[[130  98 112 132]
 [132 125 136 119]] Out: 130, 119

[[130 125 124 110 133 130]
 [130 122 122 103 136 129]] Out: 130, 129

[[154 149 127 103 106 132 123]
 [145 134 136 116 134 125 112]] Out: 154, 112

[141 146 131 129 101 130] Out: 141, 130

[125 152 144  98 128 127] Out: 125, 127

[151 145 133 130 139 126 123] Out: 151, 123
---
[154 122 145 152] 122
[127 153 114 107 115 135 121] 153
[130 118 132 121 153 124 123] 118
[131 146 101 106] 146
[141 106 121 122] 106
[101 134 110 135 120] 134
---
[143 148 132 155] ⇒ 155
[123 153 157 145 102] ⇒ 102
[145 124 158 123 128] ⇒ 128
[141 153 143 154] ⇒ 154
[102 150 155 151 152 149] ⇒ 149
[104 127 119 110 131 145] ⇒ 145
[115 101 101 111 100 117] ⇒ 117
[149 140 119 153] ⇒ 153
[121 106 135 114 135 125 127] ⇒ 127
[110 118 137 130 152 126] ⇒ 126
---
[157 130 153 144 109] ans = 157
[104 139 128 103 135 142] ans = 104
[137 111 131 132 157] ans = 137
[132 128 136 149 157 152 135] ans = 132
[ 99 108 130 123] ans = 99
[120 130 112 134 104 135] ans = 120
[113 113 132 121 144 104] ans = 113
[131 150 137 106 132 137 136] ans = 131
---
[152, 124, 144, 144, 118, 105, 133] out 133
[156, 122, 117, 109, 137, 128] out 128
[115, 116, 135, 127, 144, 102, 119] out 119
[128, 148, 103, 117, 113, 151] out 151
[145, 130, 135, 105, 142, 119] out 119
[132, 113, 105, 134, 128, 124, 120] out 120
[154, 120, 117, 149] out 149
[113, 146, 118, 129, 130, 100] out 100
---
[[147, 123, 134, 155], [105, 139, 113, 107]] | 105
[[111, 138, 106, 140, 140, 108, 137], [137, 119, 138, 117, 118, 139, 119], [146, 119, 149, 117, 118, 148, 120]] | 146
[157, 154, 154, 152] | 157
[144, 107, 119, 114, 147] | 144
[138, 111, 108, 143, 133, 127, 155] | 138
[[144, 100, 143, 130, 128, 130, 121], [111, 128, 122, 124, 147, 120, 136]] | 111
[126, 120, 106, 133, 99] | 126
[117, 104, 132, 101] | 117
---
[[157 121 123 147 122 134 156]
 [105 134 134 100 140 110 103]
 [109 136 132 103 139 112 105]]	134

[108 136 151 113 103 150]	103

[109 150 125 114 134]	114

[[141 147 141 145 139 103]
 [144 148 141 144 140 102]]	139

[[115 105 113 124 124 104]
 [137 149 137 128 127 155]
 [131 136 134 136 126 135]]	124

[[118 111 139 118 108]
 [116 113 140 127 117]
 [115 107 138 125 113]]	118

[105 100 116 113 117 114]	117

[123 149 119 124 139]	124

[123 118 104 112 139]	112

[126 144 122 103 115 104]	115
---
[108, 153, 123, 127, 125, 124, 139] ==> 139, 108

[[134, 146, 139, 147, 151],
 [128, 114, 119, 113, 116],
 [121, 139, 112, 145, 122]] ==> 151, 121

[[130, 105, 131, 121, 119, 108],
 [126, 149, 104, 158, 126, 141]] ==> 108, 126

[[131, 115, 112, 109, 110, 108, 123],
 [138, 136, 152, 126, 114, 115, 127],
 [145, 134, 110, 138, 123, 124, 128]] ==> 123, 145

[[113, 137, 121, 151, 131],
 [145, 133, 130, 112, 143],
 [147, 138, 144, 111, 137]] ==> 131, 147

[128, 100, 133, 124] ==> 124, 128

[118, 146, 117, 152] ==> 152, 118
---
array([149, 105, 148, 117, 155, 124]) gives 155, 149

array([115, 153, 132, 112, 109, 146]) gives 153, 146

array([144, 103, 158, 121, 130, 122, 142]) gives 158, 144

array([136, 107, 119, 125, 138, 147, 151]) gives 151, 147

array([[107, 101, 136, 119, 142],
       [107, 102, 132, 121, 144],
       [107, 103, 131, 122, 146]]) gives 146, 144

array([150, 114, 143, 142, 144, 147]) gives 150, 147
---
Q: ((125, 152, 120, 108, 149), (143, 105, 147, 151, 107), (127, 145, 123, 111, 143))
A: 123
Q: ((142, 111, 136, 113), (112, 143, 132, 133), (107, 140, 129, 132))
A: 129
Q: ((123, 137, 107, 121, 128, 153, 116), (138, 113, 134, 124, 131, 138, 106), (121, 108, 127, 105, 136, 136, 149))
A: 127
Q: ((119, 116, 108, 117), (123, 106, 117, 129), (143, 120, 98, 139))
A: 98
Q: ((147, 127, 123, 140), (148, 128, 152, 132), (139, 128, 114, 137))
A: 114
Q: ((128, 128, 139, 131, 131, 139, 118), (119, 127, 154, 133, 131, 131, 116), (113, 127, 139, 131, 125, 117, 126))
A: 139
